In the rows, zero is written as 128.
One turn moves every row onto another: examples first, then more rows asked
k672: [163 129 145 176 128 107 137 144 151  91  88 118 122 128 137 118 138 109
 103  99 155 141 133 157 112 140 108 149 105 124 142 112 142]
k913: [131 155 138 115 100 121 131 118 150 103 119 108 104 145 108 105 135 162
 119 120 116 124 176 134 133 118 161 136  89 101 136 124 120]
k563: [123 122 138 158 155 132 137 131  95 146 149  96  88 111 118 141 117 150
 141 104 148 130 121 108 130 139 123 161 154  98 132 118 153]
k565: [109 129  86 122 124 134 133 174 141 144 138 147  90 126 125 132  96 123
 113 126 129 142 109 107 127  95 138 127 109 142 120 144 103]
k918: [150 119  85 117 120 140 129  92 170 122 101 136 130 107 127 144 134 104
 108 140 165 112 141 155 133  98 112 125 154 124 128 135 133]
k495: [111 120  77 125 103 125 132 174 135 144 129 142 106 119 139 126 104 134
  97 118 143 142 102 142 129 105 131 131 103 145 125 135 100]
k226: [122 124 134 162 152 131 131 125 101 163 153 113 113  89 122 140 126 147
 135  93 156 117 126 125 139 127 132 151 167 110 122 131 157]
k919: [120 141 164 120 103 122 120 120 133  87 112 134 110 120 105 111 140 178
 119 121 106 125 153 155 132 113 157 126 112  99 132 120 129]
k768: [124 108  78 133 116 127 146 166 153 157 143 135  96 118 132 145 123 115
 115 129 134 144 114 122 140 115 143 146  96 138 122 155  99]
k722: [139 141 161 176 138 104 135 141 136  97 115 131 122 145 136 117 158 107
 114 106 152 134 147 160 127 140 101 154 111 132 144 117 169]
k666: [120 155 145  93 111 122 122 111 145  98 106 126 108 131 108 131 135 178
 130 115 110 136 156 140 128 107 144 148 101  97 130 128 133]
k534: [114 113 153 151 132 124 136 149 136 126 150 115 123 125 131  95 141  89
 134 146 138 101 140 143 116 109  98  91 137 117  98 136 156]
k647: [108 116 125 137 142 127 142 141 122 141 147 129 116 137 130 107 123  90
 124 163 161  92 144 153 132 110  91  96 140 132 116 133 161]
k542: [147 129 102 122 123 135 125  92 156 111  81 163 121 115 123 140 136 102
 101 149 156 126 137 159 148 110 112 134 127 145 146 131 134]
k814: [134 127 139 158 168 139 133 120 103 160 132  87  98  99 125 131 121 136
 150 121 144 115 132 120 150 125 150 158 140  94 118 120 150]

k666 -> k563
k672 -> k534
k768 -> k913
Now these:
k919 -> k226
k542 -> k722

One turn moves every row onto another: examples first, then more rows asked
k111: [147 145 146 127 130 144  91 111 130 139 161 165  99 111 154 190 115 140
 126 134 121 180 122 115 203 116 129 106 122 145 130 116 104 146  89 142
 137 148 149 140 148 149 167  72  93 141]
k168: [140 159 124 118 173 137 136  94 136 116 149 145 132  81 144 141 111 146
 127 128  73 131 184 121 151 109 146 111  86 133 129 115 173 103 120 117
 153 153 124 125 105 158 125  74  95 130]
k537: [107 125 111 119 137 138 109  78 141 159 145 103  86 131 120 149 108 166
 149 107 146 162 123 122 195 124 166 161 107 132 122 132 109 138 151 175
 153 127 127 144 137 129 144  70  94 141]
k369: [152 157 101 114 159 121 128  95 133 120 155 146 120  90 157 147 113 158
 141 137  67 129 172 137 154 132 143 101  87 140 126  98 145 111 129  94
 139 127 106 151 111 159 133  73  96 122]
k709: [148 128 130 124 123  98 109  84 131 154 200 120 122 136 141 152 106 134
 147 127  87 131 103 165 155 118 167 136 100 185 126 102 115 101  94 112
 157 148 131 123 129 116 108  82 120 130]
k779: [132 170 118 110 190 139 137 100 149 124 124 149 123  98 175 135 122 141
 139 143 104 140 165 133 167 115 144 105  89 128 127 123 170 120 114 113
 145 137 136 144 110 165 129  60  95 130]
k924: [113 105  99 115 149 144 117  93 148 155 153 111  90 113 108 151 114 167
 152 107 141 158 125 137 197 126 154 156 111 122 125 130 109 135 148 180
 165 130 125 146 132 123 148  60  92 147]
k128: [135 136 130 107 182 128 100 134 124 115 141 159 127 126 131 131 100 161
 154  95 148 153 159 149 142 130 179 133 113 141 160 128 138 130 156 156
 168 166 125 139  90 156 120 132  86 129]
k79: [154 156 136 117 116 147 104 114 135 142 159 146 112 117 156 191 118 136
 130 135 131 187 120 123 201 113 142 111 120 141 128 115  94 154  95 133
 139 147 154 143 149 149 158  81 106 152]
k843: [128 112 121 119 138 117 103 133 113 141 139 154 161 145 133 137 101 127
 176 139  99 159 105 141 169 121 161 146 136 146 162 113 128 101 118 195
 133 186 155 137 139 130 144  94 118 139]
k87: [140 148 106 119 173 138  95 142 135 131 133 162 142 126 137 140 103 164
 166  91 133 147 150 141 147 158 167 132 115 118 136 114 155 130 171 150
 154 153 119 133 112 150 127 126  69 119]
k940: [158 110 118 114 120 120 121 127 126 139 130 120 110  97 125 119 142 125
 163  99 105 129 141 106 144 124 131 163  80 107 173 131 137 144 117 150
 138 108 129 153 156 152 147  75  91 123]
k96: [185 136 132 117 127 133 102 108 175 140 130 157 106  94 105 185 142 150
 161 104 123 127 130 130 136 131 148 121 121 179 130 138 126 110 100 117
 174 123 139 129 153 135 171  89  92 120]
k50: [187 139 146 112 128 124  96 109 160 135 129 157 113 106 102 182 139 154
 171 106 127 127 131 127 129 137 162 116  95 165 128 138 119 121 102 113
 178 115 142 126 158 135 174  97  94 122]
k756: [156 104 122 119 117 116 121 130 130 141 131 112 120 107 131 127 158 132
 166  94 105 126 149 105 151 117 141 153  90 106 168 132 133 155 121 133
 146 110 123 143 156 166 151  90 101 132]
k513: [153 152 140 131 135 115 109  65 140 142 190 125 120 105 133 145 101 143
 154 103  76 139 119 172 164 109 193 148 108 166 138  97 122 102  99 106
 146 154 151 112 132 121 108  92 122 114]
k680: [140 146 122 136 139 117 112  85 144 125 195 118 103 111 126 135 118 149
 145 115  91 128 112 167 166 118 177 163  78 172 131 114 118 135 106 102
 150 159 159 124 116 110 112  70 114 106]
k895: [142 142 128 117 171 127  70 129 136 124 143 184 115 122 124 134 117 149
 179  86 152 154 148 152 163 129 180 140 131 148 147 139 154 129 147 146
 144 161 129 153 104 147 126 130  80 142]
k149: [125 112 120 115 144 113 111 109 114 150 136 169 149 115 151 145  97 122
 191 126  91 183 113 157 168 111 169 144 117 156 180 109 117 103 103 189
 144 177 153 134 119 147 131  84 125 134]
k487: [108 103 128 130 134 109 115 117 118 137 136 156 150 110 140 153 109 112
 202 124  88 178 125 147 163 129 168 144 109 152 166 138 134 113  94 164
 140 180 149 141 154 132 138  79 143 128]

k87 -> k843
k79 -> k96
k940 -> k537
Now these:
k895 -> k487
k168 -> k128

